In the rows, 128 means zero.
Each path below is one point turned by a fixed rotation once a step. After each direction that follows a path, write how fast that rotation turns it, in degrees per step (0 if it stays still).
Each turn is a multiple of 5 degrees from 10 to 175, or 0.
Each row of a path follows its step; steps can be skipped.
Rotation 1:
step 0: [141 148 141 130 133 124 131 121 135 118 127 124 123 131 134 144 123 119
 121 129 133 137 138 132 123 129 111 137 126 129 110 141 132 127 122 129
 121 138 134 116 117 132 115]
step 2: [122 140 134 131 146 132 122 134 126 145 118 130 119 115 144 136 127 117
 120 128 118 134 148 126 139 141 135 131 137 124 116 128 115 128 131 131
 121 134 124 129 118 131 125]
step 5: [138 132 115 119 127 136 124 139 122 125 131 130 112 109 136 142 111 114
 126 119 136 132 136 116 129 135 124 122 114 119 136 122 130 123 116 133
 135 131 115 129 127 121 129]
step 10: [119 140 135 120 128 146 123 138 131 122 131 118 136 117 138 127 127 123
 123 122 133 130 133 126 131 119 131 135 149 131 117 141 111 112 120 122
 135 135 121 117 117 124 124]
step 18: [138 139 118 128 145 142 133 142 133 125 120 126 133 120 134 129 102 125
 127 104 120 136 138 132 132 115 121 132 132 134 127 127 126 125 128 121
 129 131 123 124 133 122 121]
step 25: [137 145 139 127 134 129 129 120 136 126 118 122 141 118 131 130 122 120
 125 122 132 132 128 131 119 134 110 137 138 135 101 133 121 131 121 125
 127 132 130 126 111 136 122]
step 27: [123 138 135 126 126 135 116 143 123 133 119 123 133 115 132 131 125 110
 115 127 115 133 144 118 133 138 133 132 144 133 123 122 113 129 131 134
 124 123 110 125 118 124 129]
step 28: [138 146 140 137 124 137 130 138 131 128 131 130 109 128 128 133 128 120
 124 118 135 123 148 122 123 114 125 135 117 126 111 132 129 127 134 130
 140 129 117 120 133 139 127]
Speeds:
[125 134 127 130 128 127 130 128 124 133 125 127 127 133 129 129 128 132
 123 128 127 131 132 128 127 128 128 129 131 130 131 129 131 130 128 129
 130 125 126 128 130 125 134]
70
[128 126 127 129 127 128 125 123 130 126 126 127 126 129 128 132 130 126
 121 127 130 125 124 128 125 130 128 124 124 130 131 130 133 125 128 131
 127 130 127 130 131 129 128]
45
[128 130 130 129 129 122 126 129 131 125 130 131 129 127 128 124 123 129
 126 123 127 130 125 131 123 124 125 131 128 128 128 128 131 126 128 128
 127 129 133 126 126 126 130]
100
[124 129 125 130 129 128 125 129 131 125 125 126 131 129 129 128 129 134
 132 125 132 128 131 132 132 123 130 127 127 130 131 129 126 126 130 129
 126 127 126 132 129 129 125]
130
[133 128 128 124 128 131 129 129 134 127 127 129 131 127 129 125 125 128
 127 131 130 128 129 128 123 130 134 128 132 134 130 128 126 129 126 129
 129 126 128 129 131 126 129]
170
[129 128 132 132 123 127 125 127 129 126 127 127 127 127 125 129 130 126
 131 128 128 131 127 127 128 128 130 129 133 131 128 129 133 126 128 121
 129 125 124 130 125 131 129]
25
Rotation 2:
step 0: [120 130 124 134 136 118 128 128 128 130 127 142 130 124 126 113 125 126
 119 133 137 124 117 127 133 128 128 134 126 119 105 124 115 126 126 148
 112 114 129 127 110 126 122]
step 3: [115 131 132 132 136 112 123 135 127 122 131 124 135 134 128 126 131 134
 126 137 117 146 140 121 133 106 134 130 117 124 132 127 119 124 108 129
 133 125 131 129 140 114 119]
step 5: [138 137 117 123 135 131 118 126 116 127 128 136 124 117 136 138 125 125
 127 130 130 127 130 133 116 126 121 122 142 121 120 134 123 127 134 128
 104 116 141 146 138 126 141]
step 9: [128 131 119 122 143 127 124 144 114 109 133 129 132 119 125 123 110 134
 124 120 127 122 137 131 131 132 128 143 140 129 129 132 111 125 124 145
 123 115 126 133 132 124 130]
step 10: [126 110 122 119 136 119 133 138 124 131 125 134 140 113 131 124 119 117
 121 118 127 140 122 125 127 127 131 132 109 129 117 143 130 121 138 132
 130 120 141 133 134 113 130]
step 24: [125 138 122 120 140 129 121 149 136 114 132 127 131 129 127 118 129 138
 126 140 130 140 133 129 126 114 134 126 137 122 137 130 126 126 112 149
 110 131 133 126 128 125 133]
step 26: [132 129 130 124 129 108 126 127 119 133 123 128 129 112 131 138 132 130
 120 124 132 130 131 121 113 114 133 127 128 118 113 130 120 123 144 122
 139 114 135 149 132 125 135]
step 28: [114 126 140 125 133 124 127 133 116 130 132 137 123 131 130 129 124 148
 126 141 133 139 127 132 127 130 125 140 127 142 138 130 132 132 118 127
 101 123 131 129 134 114 115]
Speeds:
[131 123 125 127 125 130 127 126 126 131 126 128 127 126 132 128 130 129
 122 127 128 127 125 130 132 130 128 128 127 126 128 126 129 130 121 129
 128 124 126 134 130 125 129]
65
[130 131 125 122 128 133 128 128 128 128 129 129 135 129 130 127 127 129
 129 128 130 130 129 128 130 127 127 133 127 133 130 128 129 129 132 128
 124 131 125 132 131 130 128]
95
[125 130 132 127 129 127 128 126 130 127 130 127 128 127 132 133 131 131
 129 128 128 131 126 126 130 134 127 126 127 127 132 127 129 123 130 128
 127 129 121 129 126 124 129]
70
[126 127 127 127 123 128 129 125 132 125 130 129 124 126 132 127 129 127
 128 131 128 127 126 131 126 128 131 132 131 132 130 126 122 127 126 130
 123 129 130 125 127 126 130]
90
[130 132 127 130 132 127 133 126 126 124 127 126 131 128 132 132 128 127
 123 132 127 121 125 124 127 127 126 131 127 128 128 128 125 129 128 126
 130 127 128 128 128 128 125]
80
[124 131 127 129 126 127 130 138 130 129 126 126 126 123 131 129 127 130
 128 132 132 129 127 127 130 129 129 127 128 132 126 126 131 129 127 124
 130 127 131 130 127 129 131]
175
[129 129 131 127 128 127 127 130 127 131 125 121 128 127 127 127 130 129
 127 125 126 130 129 129 130 131 125 135 128 126 126 125 123 129 130 126
 128 129 130 124 133 127 129]
60
Rotation 3:
step 1: [134 132 136 118 130 125 118 133 115 129 123 128 126 123 129 134 113 144
 121 139 125 120 125 140 142 122 119 129 133 128 127 123 127 152 127 134
 121 120 129 132 143 130 134]
step 2: [134 136 140 120 141 122 125 137 123 123 127 114 132 118 129 137 133 138
 114 136 131 121 132 135 136 124 124 121 132 127 129 131 124 140 122 128
 122 116 113 138 117 144 134]
step 11: [121 135 129 126 143 120 131 127 131 128 129 125 117 116 135 138 123 137
 123 141 122 126 114 132 130 128 132 124 125 114 128 132 133 144 106 122
 124 127 137 138 130 126 124]
step 20: [122 137 144 129 125 113 123 125 131 131 123 120 131 122 124 145 129 130
 116 129 140 117 124 112 139 121 126 126 125 132 131 128 128 130 113 125
 113 120 125 139 126 131 130]
step 21: [116 131 138 135 131 114 126 127 131 124 123 115 128 130 131 130 127 141
 130 126 124 131 125 119 136 136 147 127 137 131 142 132 131 132 110 137
 120 124 130 143 120 123 133]
step 22: [127 135 125 127 133 125 126 129 130 118 129 127 122 133 137 120 118 140
 140 123 119 120 121 142 144 130 142 134 137 130 130 130 128 144 119 137
 122 121 141 134 132 120 140]
step 25: [119 144 138 141 118 126 118 125 116 126 140 114 126 122 133 116 134 123
 123 118 133 131 127 120 140 132 131 110 136 130 125 130 120 133 128 133
 129 126 127 140 125 133 136]
step 29: [113 136 134 132 120 128 129 127 110 132 135 120 121 113 127 128 116 136
 115 134 128 122 116 136 140 124 119 129 130 130 123 130 128 134 109 120
 133 131 128 139 134 124 130]
Speeds:
[127 126 128 132 131 129 125 127 129 129 128 130 132 130 130 128 130 127
 125 133 129 127 128 128 129 127 130 134 131 133 127 125 125 127 128 133
 125 128 127 131 122 130 126]
60
[124 128 129 130 126 128 132 124 128 126 127 127 131 129 127 128 124 127
 123 124 126 132 125 126 128 126 129 124 129 134 128 126 131 127 127 128
 128 134 128 130 129 129 128]
85
[128 126 129 130 129 127 128 130 124 132 127 126 127 123 131 128 128 122
 125 129 130 130 124 129 124 129 126 126 128 125 128 128 128 126 123 128
 123 126 126 128 130 133 130]
80
[125 124 129 128 125 132 130 130 131 131 122 132 129 129 130 128 131 130
 126 129 129 130 125 128 127 126 126 131 130 126 131 131 126 130 131 123
 131 127 129 132 130 131 129]
20
[131 124 128 127 125 127 130 128 126 124 127 124 132 128 132 130 123 130
 126 132 132 125 129 128 129 128 129 130 125 126 130 131 133 129 125 127
 129 128 126 130 126 126 126]
40
Rotation 4:
step 0: [125 135 122 139 133 122 134 115 133 128 132 131 122 120 142 140 135 120
 135 141 129 127 131 116 119 132 135 127 126 123 124 137 129 155 142 123
 125 122 120 124 142 139 130]
step 4: [136 135 144 127 129 145 139 134 119 129 125 134 129 118 118 128 143 137
 136 142 120 124 130 136 131 132 114 130 125 120 131 119 140 123 122 128
 142 129 126 133 118 142 116]
step 13: [126 127 126 120 125 122 142 126 129 139 113 136 130 145 137 147 135 135
 133 112 134 124 134 132 139 115 129 129 129 125 105 116 134 127 125 131
 133 128 131 137 124 128 131]
step 19: [123 125 123 124 128 119 131 122 140 145 150 128 116 124 127 132 135 121
 136 115 130 126 124 126 125 135 111 122 133 136 118 124 146 119 133 136
 133 138 116 127 122 122 130]
step 22: [133 123 122 141 121 119 141 131 139 121 141 138 139 124 116 126 132 125
 119 117 126 135 120 121 118 127 143 129 131 135 126 115 122 121 117 126
 132 118 134 141 138 120 140]
step 26: [113 131 121 149 129 130 124 136 113 122 121 123 133 130 125 138 124 121
 134 141 129 134 133 142 129 125 135 143 129 123 123 143 126 125 128 117
 111 131 126 128 117 116 126]
step 28: [139 143 117 128 114 132 129 119 137 118 136 139 117 115 141 130 128 135
 123 117 134 130 131 113 124 129 136 121 127 118 122 134 125 132 122 127
 114 146 131 132 132 137 135]
step 29: [128 139 123 119 139 137 129 110 143 123 114 123 140 136 140 137 131 133
 117 133 127 122 139 129 129 126 128 125 133 136 124 140 136 135 131 126
 135 142 110 130 121 118 130]
Speeds:
[131 127 129 123 126 130 130 130 130 131 129 129 126 128 131 132 126 130
 129 131 129 127 125 130 126 124 125 135 130 128 130 129 125 124 127 125
 133 126 126 129 130 128 123]
125
[134 131 129 129 129 130 126 132 125 130 130 129 128 128 125 124 132 129
 128 129 128 133 128 121 126 125 130 128 130 132 131 127 130 127 128 131
 131 128 127 130 126 126 127]
140
[124 129 129 130 129 130 135 132 135 130 126 131 129 127 125 126 125 129
 128 129 130 129 128 128 129 125 129 124 126 126 129 124 124 130 127 131
 131 128 127 126 124 127 125]
40
[131 127 131 131 125 130 125 128 130 123 124 129 128 131 127 125 125 127
 127 123 127 129 128 131 125 130 129 130 131 131 130 126 127 131 128 125
 132 131 129 125 130 123 126]
170
[126 125 128 133 129 127 128 131 121 130 130 128 127 126 128 130 127 128
 127 131 127 130 134 130 127 130 123 131 128 127 130 124 126 126 126 130
 130 133 128 125 128 128 130]
65
Rotation 5:
step 1: [108 130 121 133 126 124 133 110 120 126 110 132 117 121 124 122 136 129
 130 131 130 134 140 120 130 112 119 127 127 142 138 139 134 128 130 127
 127 141 130 126 118 126 137]
step 3: [114 135 141 127 117 119 135 123 126 133 127 127 130 129 132 133 126 135
 128 112 132 136 129 127 141 140 136 131 114 125 123 139 113 113 119 127
 126 107 127 127 117 138 129]
step 6: [117 137 125 117 124 116 117 133 119 124 116 133 134 110 123 129 131 123
 128 126 117 139 121 117 145 128 136 121 116 138 112 140 126 116 133 130
 137 124 129 126 136 125 133]
step 10: [134 125 108 126 124 118 150 123 128 117 126 118 114 122 120 131 131 132
 123 127 131 138 118 119 139 130 127 130 113 139 135 126 133 116 138 133
 126 120 125 132 130 118 122]
step 11: [139 135 115 124 128 136 128 122 127 118  99 132 126 129 136 133 113 121
 131 137 119 132 132 139 129 122 126 124 117 143 126 121 127 133 135 126
 132 125 130 132 120 119 138]
step 15: [131 122 143 120 125 137 126 124 119 127 122 125 124 127 130 120 129 126
 143 119 132 139 135 129 129 128 112 122 105 130 127 129 128 117 142 137
 123 104 137 126 127 124 129]
step 17: [130 126 123 152 128 135 131 107 137 134 116 133 117 129 132 134 132 127
 122 129 119 137 144 124 139 126 132 134 127 132 132 142 132 127 137 120
 124 132 123 117 117 131 130]
step 27: [127 130 117 128 118 129 118 120 123 124 116 120 118 123 130 124 116 120
 133 141 125 131 138 127 121 122 134 127 105 134 129 133 154 131 138 130
 128 121 121 131 126 124 134]
Speeds:
[130 131 127 133 133 131 127 128 127 125 127 127 127 127 130 132 130 129
 129 126 130 130 129 130 128 126 129 132 125 129 131 124 132 131 126 127
 131 133 130 128 124 129 128]
115
[129 128 126 130 131 127 130 124 127 129 132 131 129 128 127 126 127 125
 124 124 126 125 126 128 132 126 133 127 126 125 128 131 131 126 124 134
 128 126 130 132 126 126 130]
110
[131 125 129 131 126 129 129 128 128 131 132 126 123 129 130 129 128 130
 128 126 130 128 130 127 129 130 129 131 126 124 127 126 134 128 132 130
 124 125 124 122 131 125 128]
145
[128 123 124 130 126 127 129 126 131 129 131 127 125 127 129 129 129 131
 131 124 126 133 128 127 129 131 126 126 124 128 129 129 124 129 126 129
 123 132 130 131 128 133 125]
155
[130 125 130 126 127 129 126 128 128 126 128 128 129 129 133 127 125 128
 129 125 127 132 126 131 131 130 127 132 132 129 125 125 127 128 123 124
 125 123 127 130 123 125 130]
85
[129 131 128 125 125 130 130 129 126 127 124 122 130 132 128 128 124 131
 129 127 126 127 128 131 128 129 127 127 121 122 126 129 128 132 126 130
 129 126 129 128 128 130 127]
90
[125 129 126 128 130 129 129 130 134 123 127 132 130 125 124 126 131 132
 128 128 126 128 126 125 132 131 130 129 128 123 123 125 128 130 131 127
 128 128 129 126 128 130 130]
25
Rotation 6:
step 3: [125 126 130 137 130 127 126 132 142 126 120 139 122 129 126 116 124 126
 127 134 125 123 127 134 127 132 139 122 114 143 132 132 119 130 131 129
 126 124 139 138 126 117 119]
step 7: [125 134 128 134 120 122 127 129 122 130 124 131 127 131 126 136 135 130
 142 139 126 128 125 117 116 127 112 129 134 134 144 129 123 125 125 135
 138 116 138 126 137 129 126]
step 11: [138 137 116 144 129 123 130 125 132 124 126 141 124 131 125 123 126 123
 116 118 131 130 130 130 134 130 128 132 131 137 126 134 129 118 132 123
 129 123 133 146 139 129 128]
step 14: [125 119 130 125 128 134 125 129 128 122 126 115 135 113 125 131 124 140
 134 122 117 131 138 127 132 124 125 141 127 137 124 130 118 136 135 124
 136 114 134 138 129 124 124]
step 18: [131 123 131 131 123 132 128 127 119 123 129 134 139 132 128 132 145 126
 122 117 135 122 112 114 138 117 125 133 138 132 127 134 130 134 128 126
 138 130 120 126 134 129 130]
step 20: [130 131 116 129 136 126 135 134 133 121 123 131 133 131 126 118 133 134
 132 139 128 122 124 134 131 127 125 130 123 132 130 130 130 111 128 125
 120 132 140 143 146 122 124]
step 21: [129 128 125 123 137 133 133 130 134 122 136 128 129 126 114 121 128 119
 126 122 119 126 119 138 132 130 134 133 113 133 115 135 131 125 135 125
 124 134 124 140 139 115 130]
step 26: [118 124 136 122 129 132 123 135 130 108 128 129 134 124 120 140 142 134
 128 136 131 128 120 124 123 124 120 130 135 116 123 125 129 136 136 128
 137 122 124 127 129 122 117]
Speeds:
[130 126 129 128 128 127 129 132 126 132 131 126 132 130 131 131 135 130
 125 132 126 128 130 128 127 127 128 130 124 131 129 129 128 125 123 130
 126 132 130 126 131 131 126]
140
[129 130 128 133 127 126 130 126 125 131 130 128 126 133 128 128 126 127
 123 126 131 131 128 124 130 129 129 131 132 130 130 128 130 126 123 126
 130 128 122 130 124 130 128]
60
[124 133 125 128 126 126 126 130 127 127 130 132 127 132 123 133 130 124
 125 124 126 129 132 129 122 128 126 128 128 130 125 129 131 128 131 129
 127 129 128 125 129 129 129]
70
[127 124 127 125 122 129 130 131 130 134 128 128 127 127 128 130 128 129
 127 126 122 130 123 127 128 131 125 126 129 125 130 125 129 126 130 127
 131 123 127 127 127 129 126]
40
[128 129 132 122 129 129 129 127 130 127 130 125 125 129 124 128 133 133
 126 129 126 128 125 126 129 128 130 133 128 126 123 129 129 131 129 128
 129 131 125 128 125 128 131]
85
